(in the rows, 128 means zero)
Named moves (each a turn or a mirror), then the moves between two rows, first move first; the first pair answered:
pafaf:
[113 130 151 120 140 100 144 145 115 149 135 147 110 148 117] -> [133 129 127  99 125 127 132 120 109 104 113 140 119 134  86]
[147 131 136 146 118 143 103 106 132 117 125 138 119 124 109] -> [133 127 154 158 125 126 114 121 136 151 142 140 116 133 125]
[121 122 144 149 132 103 105 111 126 111 133 149 144 127 107] -> [118 121 145 145 133  99 107 109 126 113 135 148 143 129 111]
[153 147  89 123 128 112 161 118 133 112 130 135 118 111 152] -> [145 147 100 130 132 107 169 125 137 125 136 137 117 118 162]
Betaz:
[117 115 163 146 119 129  64 102 120 138 130 137 133 136 113] -> [139 124 140 123 117 175  76 119 102 127 111 145 136 129 118]
[107 134 122 123 113 122 105 105 136  92 116 119 141 110 104] -> [125 139 107 107 117 154 130 131 123  96 100 129 143 115 121]
[146 111  83 138 121 118 159 102 154  64 117  98 127 106 106] -> [155 116  79 133 123 133 175 117 152  74 109 103 128 108 120]
[104 160 181 154 134 124  97 137 146 170 131 148 122 120 147] -> [104 163 182 143 129 133  70 117 139 147 121 147 128 115 125]
beg:
[ 98 139 171 105 123 137 133 127 111 100 101 123 115 146 115] -> [103 141 178 105 128 138 145 145 108 115 104 128 115 148 126]
[131 166 165  99 118 138 107 121 123 154 128 137 141 145 108] -> [132 168 166 105 126 132 130 134 130 173 128 140 137 153 123]
[156 109  91 120 167 103 164 116 128 121 106 130 111 105 138] -> [160 108  93 113 162 104 152 105 127 107 100 126 108 102 126]

Each pair is 2 to 4 moves apart.
[120 123 173 126 143 137 138 120 145 137 172 163 113 147 117] -> [155 124 131 112 138 169 168 127 146 105 149 161 120 132 115]
pafaf then Betaz then Betaz then pafaf
[105  97 143 144 121  64  84  65 162  80 152 120 113 130  73] -> [139 133 129 122 154 154 198 192 123 188 136 166 115 151 189]
Betaz then Betaz then pafaf
[156 156 108  75 152 199  85 138 117 110 103 164 139 139 119] -> [103 118 142 159 169  67 128 134 185 166 174 132 118 153 133]
Betaz then pafaf then Betaz then Betaz
[147 123 104 124 113 124 122 110 140  87 122 109 135 110 100] -> [152 142 109 101 122 168 131 148 112 114 111 135 140 121 127]
pafaf then Betaz then Betaz then Betaz
[142 137  93 135 114 145 162 101 127  61 102 108 134 142 109] -> [139 158 112 112 116 182 133 114  96  80  91 128 138 150 115]
pafaf then Betaz then Betaz then Betaz
[ 92 109 183 159 134  67 104 119 140 178 173 126 124 144 131] -> [134 106 124 165 134  87 198 156 158 173 157 117 117 135 165]
pafaf then Betaz then Betaz then Betaz
[156 133 139 100 142 166 105 104 102 107  98 162 142 148 106] -> [135 133 165 109 144 141  85  96 108 124 115 167 143 152 104]
pafaf then Betaz then Betaz then pafaf
[110 104 123 144 119  81 164 141 134 158 169 107 119 149 153] -> [128 108 103 132 119 106 187 154 127 157 156 110 123 140 163]
pafaf then Betaz then pafaf
[156 129 108 102 108 172 119 139 122 120 111 140 116 132 119] -> [128 119 140 137 119 120 141 157 141 175 147 137 106 148 146]
beg then pafaf then Betaz
[144 152  96 106 112 165 187 175 113 131  80 151 158 163 163] -> [136 151 108  88  93 166 101 115 103  74  72 144 165 151  98]
Betaz then Betaz then Betaz then Betaz
[160 137  95 137 132 128 189 164 146 122 147 138 117 128 157] -> [148 133 102 145 135 114 190 161 151 124 153 132 112 130 154]
pafaf then beg then pafaf
